128 stands for zero in the data rows.
Each row of this table is followed by its label. One hidden rule gives the labels. It looks at one to three of the table's principal directions, none of them among the few with the most spread.
[154  88 121  92 170 157 131 114  84  84  98  89 145 175  78 128 168 169
 129 124 180  83 117 194 132 162 106 163 116  76 158 160 182 151 145 188
 163  68 138 129 145] 1
[121 135 118 109 150 131 145 123 104 136 102 109 141 101 138 102 114 162
 139 144 133 165 142 135 133 119 135 114 111 159  87 116 147 116 128 100
 110 108 133 125 124] 4
[157 113 137 130 125 151 136 107 121 124  98  98 104 178 108 149 141 143
 113  94 151  78 114 145 116 156 119 151 145  68 135 159 146 131 141 112
 162 104 113 111 148] 3
[133 173 128 132 129  95 122 160 122 143 172 173 109 136 118 144 102 110
 165 152 126 133 139 167 147 108 103 116 143 150 171 118  65 177 141 143
  83 160 175 128 163] 1
[149 113 126 131 145 141 148 115 119 123 139 109 139 128 124 123 122 158
 138 116 161 124 145 172  89 127 119 112 127 121 121 148 118 105 127 155
 133  84 138  96 117] 2
[148 119  99 166  94 131 139 132  80 180 127 155  49 201 129 153 128  99
 107  97  78 133  70 110  99 133  95 178 195  69 137 178 113 188  88  90
 111 128 146 161 153] 4
[144 138 134 142 126 116 131 126 116 167 134 157  95 167 141 152 116 109
 114 109 119 124 106 120 136 124 122 140 152 107 134 144  79 136 128 109
 121 140 134 138 154] 4
[130  69 146 121 128 155 151  98 106 107  88 116  83 181 114 180 155 114
  78  85 155  52  85 122 125 172 112 178 146  71 159 168 139 133 128 147
 181 119  96 142 131] 1
[115 130 147 118  98 129 129 110 131 134 103 122  97 144 135 142 132 137
  99 104 133  92 105 104 133 141 141 134 146 131 128 126 121 109 136 105
 134 150 111 118 130] 2
[159  92 126 125 116 152 188  98  85 148  72 123  68 196  95 178 128 114
  96  95 143  62  93 138 102 190 103 181 145  80 146 183 131 157 114 102
 154 105  96 128 140] 2
[139 129  89 145 147 122 134 142  97 146 117 109 121  88 147 107  77 137
 176 151 113 174 147 155 101 117 132  94 126 151  80 117 133 117 103  87
  95 107 152 118 139] 4
[155 106 136  93 157 143 119 124  91  89  98 112 123 200  75 158 170 150
 123 124 172  61 104 174 164 171  99 175 124  65 182 152 160 172 165 170
 165 102 132 141 172] 3
[147 111 108 142 146 143  99 137 126 100 136 100 139 128 121 116 147 143
 143 136 123 144 131 138 114 127 114 126 128  82 124 131 167 130 125 133
 145  96 133 126 130] 4
[134 134 132 136 139 120  90 135 137 132 143 132 142 148 136 123 140 129
 124 119 125 138 123 126 146 107 139 132 136 102 130 129 125 126 142 139
 132 129 145 144 144] 2
[124 123 139 116 135 134 115 131 128  94 141 132 111 148 105 144 161 126
 113 132 141  98 112 136 142 136  97 146 138 100 181 131 126 156 136 164
 142 136 131 128 133] 4
[134  71 114 125 108 144 228  94  85 127  85 127  52 111 112 194 105 129
  91 128 152  86 129 125  33 193  87 134 128 152 139 165  96 111  86 103
 122  95  87  90  59] 1
[116 152 107  95 162 113 110 148 115 125 154 136 204  89 124  56 132 149
 167 175 125 189 149 160 159  96 145 102  90 190 114  97 147 128 124 182
  93 116 164 138 125] 4
[131 160 115 177 126  90  90 170 141 156 204 179 116 113 165 136  95  96
 164 144  90 184 139 125 125  75 118  96 154 134 135 113  56 143 122 128
  84 159 178 144 146] 4
[156 162 154 169  74 111 128 136 123 178 177 190  37 226 137 195 118  92
 114  75 114  71  75 125 132 129  90 152 208  70 187 162  25 173 141 114
 122 174 146 125 192] 1
[147 139  98 147 137 115 114 148 143 161 164 135 220 107 136  68 113 133
 172 142 110 203 170 150 109  92 170 107  99 155  78 132 153 118 118 156
 103  92 161 147 111] 4
[146 138 147 163 102 122 138 124 187 135 172 140 139 107 138 148 110 115
 129 114 138 119 167 120  78 123 135  93 124 133 130 133  80  88 133 127
 134 130 111  85  93] 2
[ 69 235 186 114  65  88 146 140 212 166 149 186 130  97 123 121  94  73
 129 134 110 113 161 103 190  91 160 119 132 232 160  84  73 175 154  98
  81 254 132 122 134] 4
[114 172 147 131 110 127  82 128 219 125 165 106 232  87 130  42 138 129
 150 121 124 150 173 131 140  82 195  91 103 165 101  99 167  88 138 164
 135 145 129 104 109] 4
[122 176 135 178 127  95  55 159 197 158 206 160 171  99 178  90 110  92
 153 127  85 194 150 101 149  50 166  85 140 134 106  97  84 102 131 129
 107 170 159 139 141] 1
[111 172 135 107 152 100 127 148 151 138 156 164 184  84 128  99 119 118
 147 175 122 180 166 126 169  97 140 106  86 193 128  92 105 137 141 143
  94 150 141 140 118] 3
[128 126 128 126 126 122 119 130 123 125 114 135 112 132 130 148 136 124
 113 138 118 127 117  97 140 141 123 136 124 119 132 120 126 127 134 103
 131 136 112 139 130] 3
[160 141  72 169 119  97 154 160  76 216 165 198 115 156 139 128  94  95
 149 148  66 216 121 124  91 107 112 145 147 137 107 164  82 182  82 105
  59 108 174 177 128] 4
[127 101 123 100 145 144 141 119  83  96  90 101  93 157  90 146 135 141
 131 123 163  71 110 185 130 156 103 157 142 108 165 148 154 166 129 157
 137 115 145 127 151] 4
[148 163 173 116  60 152 255  91 171 147 132 153 106 134  77 173 124 133
  94 113 168  68 171 123  60 184  83 134 112 166 167 163  81 148 133 100
 133 124  63  46  61] 4
[ 84 155 135 104 193  96   5 153 173  99 159 118 220  67 162  41 139 119
 154 162 119 180 138 134 223  49 197  82  98 169 115  54 143  77 145 195
 120 171 169 156 157] 3
[142 159 151 175  85 116 149 119 200 177 156 151 130 112 149 143  92  94
 117 102 113 134 165  93  84 113 155 103 133 141 106 137  74  95 124  80
 122 152 103  97  97] 3
[112 164 128 151 104  90 152 153 120 175 157 194  75 115 155 166  80  86
 138 144  94 156 128 106 132 107 111 118 151 174 138 117  44 161 118  89
  73 182 150 145 137] 2
[145  67  66 128 166 136 120 136  46 126  79  99 127 128 139 121 126 154
 144 150 108 177 108 129 110 149 128 142 114 104  73 141 191 122 101 107
 124  63 138 173 131] 3
[ 98 109 121 119 161 146  56 121 183  82 119  52 242  53 146  27 148 153
 149 132 131 171 165 131 141  85 207  91  84 149  62  89 234  53 125 169
 158 107 126 128  98] 4
[131 118  90 136 189 104  61 163 118 110 161 121 187  74 154  86 118 140
 178 177 116 207 155 150 139  85 147  84  98 143  98  94 139  97 124 163
 104 101 173 150 130] 3
[181 148 100 164 135  94 140 162  78 183 193 203  82 185 126 176 106 113
 147 143 111 163 118 157  99 117  71 135 162  97 168 165  26 184 120 134
  75 109 184 143 156] 2
[127 129 107 123 156 123 109 149 124 113 127 137 143 106 120 119 144 114
 132 175  99 172 132 101 151 128 112 134 101 124 132 108 151 151 120 115
 123 127 120 154 122] 1
[136  88 122 126 152 144  55 124  94  85 101  84  84 176 133 140 162 146
 117 104 136  79  67 137 156 143 118 144 165  41 147 128 159 113 138 140
 171 119 133 137 186] 2
[146 175 108 171 110 100 118 162 141 183 164 179 113 137 138 131  98  76
 153 146  67 179 132 102 134 104 119 128 143 123 125 126  90 176 113  75
  91 160 145 153 153] 1
[119 183 142 124 148  90  66 155 157 141 169 160 154 124 137 107 122 112
 148 148 119 151 138 139 189  79 148 108 129 148 149  94  86 137 154 148
  99 173 170 142 167] 3
[133 155 128 134 110 117 139 138 116 146 135 148  87 137 132 146 109 122
 138 134 115 124 117 123 132 133 107 122 146 134 139 120  92 147 129  93
 108 150 132 117 151] 2
[136 140 108 104 181 108 115 155  69 130 159 169 124 146 122 126 139 136
 144 171 126 167 109 158 169 111  85 134 126 129 163 121  88 170 130 169
  94 118 174 157 161] 2
[100 126  89 130 129 126 123 141  98 138 117 120 124  80 155  86 115 133
 143 156  83 197 120 103 122 107 133 115 130 167  81 106 161 128  88  96
  94 129 141 149 112] 4
[ 97 165 133 123 177  82  28 165 177 134 168 156 230  94 155  69 133 101
 151 161 104 204 156 119 217  47 197 111  94 164 111  79 133 120 157 176
 105 168 177 194 148] 4
[120 159 172 156 118 115  88 133 196 125 196 158 123 131 151 143 135  97
 113 104 130 111 130 111 145  87 127 106 154 109 169 116  57 110 148 155
 141 177 132 108 136] 4
[ 76  57 120  58 206 146  74 109  96  37  96  66 188  62 141  70 178 183
 111 157 172 133 111 143 164 121 158 105  83 163 116  84 195  42 123 231
 158  93 127 134  96] 1
[116  88 148 129  78 146 188  95 137 116  81 120  69 127 119 194 124 113
  80 100 144  55 119  88  79 188 120 146 133 131 141 148 123 108 119  94
 156 140  67 105  82] 1
[159 112  96 173 129 125 124 141 108 155 125 131  95 141 143 150 101 107
 144 126  96 153 122 120  96 133 118 131 145  86 104 148 123 137 107  79
 122 110 133 142 143] 2
[146 185 157 164  84 113 152 135 162 172 178 179  68 167 124 167 100  85
 130 102 118  96 127 135 118 116  96 127 176 115 176 145  36 172 132 103
 110 179 137  98 157] 4
[195  78  71 190  93 127 237 121  49 204 120 178  14 165 134 227  81 104
 103 126  92 150 111  96   0 191  57 148 158  94 114 204  48 144  61  39
  93  66 101 120  81] 2
[ 94 108 148  76 154 141 155 110 118  94 100 116 159 100 120 116 146 146
 112 139 164 111 130 135 162 140 135 133  90 172 132 112 152 112 139 171
 146 126 109 131 110] 2
[ 91 115 174 130 100 141 130  83 214 119  77  92 134  81 148 134 123 100
  70  91 136  83 146  60 120 137 192 117 111 150  97 111 145  48 130  82
 173 170  53 101  78] 4
[163 134 131 183 103 128  90 128 126 169 145 134  62 209 151 157 120 108
 118  67 104 101  81 123 118 115 122 146 203  36 133 163  90 138 127  92
 142 139 146 132 188] 2
[120 136 125 121 146 106  69 150 113 124 149 135 154 142 147 109 130 142
 155 129 129 141 114 151 175  97 151 119 136 130 126 110 126 125 152 168
 116 139 175 159 173] 2
[131 180 132 160 101 110 139 136 167 173 162 149 123 100 148 112  82 106
 151 128 104 158 158 125 107  96 140  90 140 164 108 117  78 121 116  86
  93 158 137  98 126] 2
[133 161 129 119 131 107 150 143 174 142 151 155 224  81 112 104 125 134
 145 172 128 190 204 116 123 114 155 111  59 190 105 114 138 129 148 132
 102 113 124 137  72] 3
[158  67  82  85 175 158 223 114  22 113  70 114 112 148  69 150 138 161
 127 163 163 124 127 186  85 193  67 175  96 122 140 179 170 182 100 149
 124  38 126 139 102] 1
[145 131 187 126  84 167 219  81 171 121 123 111 102 153 102 171 126 138
 100  70 190  30 146 147  84 172 104 132 135 116 155 164 100 114 149 124
 178 123  71  50 106] 2
[177 145 136 167 104 111 174 140 148 150 198 174 114 143 113 184  98 121
 151 126 153 112 171 166  58 137  88 105 135 124 168 160  36 140 139 146
 108 109 142  83 109] 2
[115  75  91 124 140 145 115 124  85  99  88  90 106 105 136 117 136 137
 126 139 111 137 100 114 109 149 125 131 129 118 104 123 183 109  92 120
 137 105 117 141 116] 4
[141 129 122 159 107 105 116 150 117 128 183 159  79 137 139 170 105 121
 153 126 132 109 122 157  90 123  97 102 166 124 168 133  54 130 125 155
 101 140 165 107 140] 4
[ 43 111 161  63 156 143  79 105 187  51 108  65 239  29 143  32 167 162
 115 136 165 131 153 122 181  91 209  92  72 215  97  63 215  41 140 215
 158 149 113 120  77] 4
[ 51 145 163 110 122 133  66 119 220  79 109  82 188  38 156  66 151 125
 106 133 114 149 154  63 178  84 196 100 100 177  92  60 198  72 141 116
 151 187  96 130  90] 4
[112  98 150 144  98 151 173 106 124 113 116 125  40 131 145 189 120 110
  94  93 136  73  98 101  98 156  90 135 165 107 148 142  95 121 114 100
 155 149  91 103 118] 4
Which label does each new row get?
[ 91 144 114 121 159 121  66 135 146 131 127  96 193  66 170  37 122 143
 147 141 102 205 140 117 164  64 189  92 114 170  60  84 174  81 115 130
 110 137 153 146 127] -> 1
[ 62 148 127  88 152 125  51 132 133 108 117  99 174  89 153  29 151 138
 132 138 105 166 100 121 210  70 180 116 131 173 102  73 187 110 118 164
 118 171 158 158 152] -> 4
[180 107  80 137 140 148 188 121  87 160 103 105 155 135  97 105 103 143
 164 137 130 156 156 178  64 157 122 135 103 123  86 172 170 144  95 113
 119  49 130 117 113] -> 1
[188  75  82 130 167 147 160 131  54 113 113 107 117 167  85 154 129 155
 158 142 159 115 130 203  73 174  80 148 120  73 142 179 150 159 115 157
 135  39 148 124 136] -> 2
[120 160 147 115 115 128 108 128 148 120 118 114 122 142 110 116 127 126
 140 118 137  88 124 150 160 127 138 130 141 128 149 115 138 147 146 126
 132 162 135 113 164] -> 1
[150 112 154 119  67 167 228  78 117 140 101 111  78 170 102 165 129 158
  93  71 174  41 116 143  57 191 101 144 150 123 140 179 113 115 121 117
 156  99  81  60  99] -> 4
[143 134 134 105 109 130 199 118  78 144 109 155  73 177  94 180 129 146
 109 127 151  92 114 146 114 169  78 163 141 129 165 161  96 181 137 114
 111 117 127 121 131] -> 2
[142 203 165 189  84  86 131 158 206 178 199 209  82 137 140 192  78  40
 141 124  95 116 155 100 137 104 110 112 156 127 177 120   7 171 147  76
 104 216 128 116 156] -> 3
[ 97 156 158 120 134 123 119 136 178  87 157 140 121  77 126 136 135 105
 124 157 132 119 147 108 155 115 106 102 116 154 171  86  99 129 138 135
 132 178 109 101 114] -> 4
[117  74 143  91 167 146 112 119  80  62 131 106 120 152 127 145 165 170
 123 113 188  72  90 177 153 142 101 134 136 101 168 131 131 109 151 225
 165 102 145 127 152] -> 1
[165  68 116 162  91 155 176  92 102 148  79 106  61 169 136 193 130 144
  74  83 126 100 105  79  40 185 112 156 151  62  96 183 134  96 109  54
 158  76  75 116  89] -> 3
[185  63  73 114 176 154 185 116  20 132  99 101 132 150 116 130 127 194
 149 143 159 154 120 183  68 174  90 133 105 103  91 173 153 113 105 144
 128   7 136 121 119] -> 4
[151 139 132 168  93 100 166 138 116 174 177 205  49 167 136 211 106  96
 104 119 115 120 117 110  80 134  78 135 170 116 175 162  11 157 119 110
  93 146 139 125 118] -> 1
[120 100  93 126 138 116 113 149  72 127 136 139 131 118 156 123 128 149
 146 148 110 173 106 121 128 123 125 121 127 144 103 119 137 121 116 146
 105 107 155 164 130] -> 1
[167  68  72 140 154 152 178 122  38 130  99 107  70 146 112 152 112 145
 141 136 132 133 109 171  55 168  74 144 143  89 120 175 139 148  80 116
 121  53 137 122 122] -> 4
[137 128 138 144 119 130 110 129 133 126 133 136  92 154 139 158 139 115
 111 115 116 109 101  97 140 137 111 136 148  84 143 127 109 127 137 104
 148 144 111 129 150] -> 2
[ 67 162 180 117 112 124  84 121 215  92 159 122 154  70 153  94 144 113
 107 120 131 115 139  92 171  84 161  93 128 172 144  73 117  84 143 155
 143 201 112 102 109] -> 4
[152 162 154 132  79 125 234 110 157 164 133 161 111 124  96 177  96 126
 118 127 155 101 182 132  65 163 103 123 111 173 145 155  70 145 137  87
 107 125  96  74  78] -> 3
[159 167 132 155 154  93 133 157 155 170 197 194 168 138 122 142 108  94
 150 150 124 178 174 150 132  90 118 123 112 133 151 142  57 166 144 151
  96 128 164 147 130] -> 3
[117  99 118 117 144 147 133 111 132  99  99  79 152  83 129 101 127 154
 131 131 146 132 149 139 101 133 147 108 107 144  95 121 175  86 116 132
 141  99 114 107  95] -> 1
[ 61 140 140 111 154 117  34 138 167 109 130 106 195  73 179  42 135 111
 138 128 100 167 112 100 220  62 207 102 117 171  86  62 174  80 130 161
 137 186 142 167 155] -> 1
[115 106 117 147 108 135 108 120 141 126 141 107 139  98 160  98 127 138
 125 110 114 146 121 108  91 112 156 101 139 140  92 122 140  71 100 138
 131 119 124 114  98] -> 4
[179  59  43 120 164 145 200 122   0 160  81 115 105 147 114 129 109 173
 147 154 126 177 110 172  49 177  90 147 116 120  80 182 157 138  71 117
  96  13 145 143 109] -> 2
[ 97 109 131 161  92 136 105 114 173 134 102 107 111 100 162 122 123  90
  94  99  86 132 116  55 112 120 170 130 144 121  89 119 159  90 101  75
 149 163  90 140  99] -> 4
[186 138 109 136 123 125 174 138  86 157 132 147 117 179  95 163 118 152
 153 137 141 128 142 166  96 161  88 145 126 101 137 167 111 175 143 109
 110  79 143 123 143] -> 4
[112  63 114 108 171 148  77 124 124  51 115  80 171  98 124 108 182 158
 113 145 147 133 125 122 127 133 135 129  99 101 128 116 202  88 127 188
 168  87 118 144  92] -> 4
[ 82 125 186  95 122 143  70  99 203  68  78  75 150 119 118 117 161 115
  92  96 159  38 120 108 194 135 186 136 117 120 148  92 183  87 167 145
 193 188  85 118 142] -> 3
[109 151 180 132 116 122 106 122 199 116 129 137 127 138 123 154 137  84
 101 104 137  79 135 103 174 119 147 143 131 112 163 117 113 137 162 123
 160 190 104 132 142] -> 3
[133 119 122 121 116 134 134 127  92 117  99 120  76 145 128 158 132 143
 122 132 123 105  96 110 132 163 101 136 140 108 134 123 132 134 131  89
 134 129 110 124 148] -> 3
[165  39  32 107 193 148 193 141   0 126  93 127 121 146  98 131 140 167
 148 181 122 198 105 175  73 173  63 173 103 111 107 182 184 184  71 161
 100   5 160 185 104] -> 4
[124 148 114 117 124 125 110 135 125 141 113 115 163 128 124  84 129 142
 148 135 112 154 132 133 149 117 157 131 119 143  97 118 175 139 130 117
 115 126 142 145 141] -> 1
[187 129 123 142 101 126 183 126  75 183 116 175  60 250  81 201 123 101
 115  97 132  69  92 160 112 178  81 199 167  63 180 203  85 217 132 113
 124 114 138 148 175] -> 2
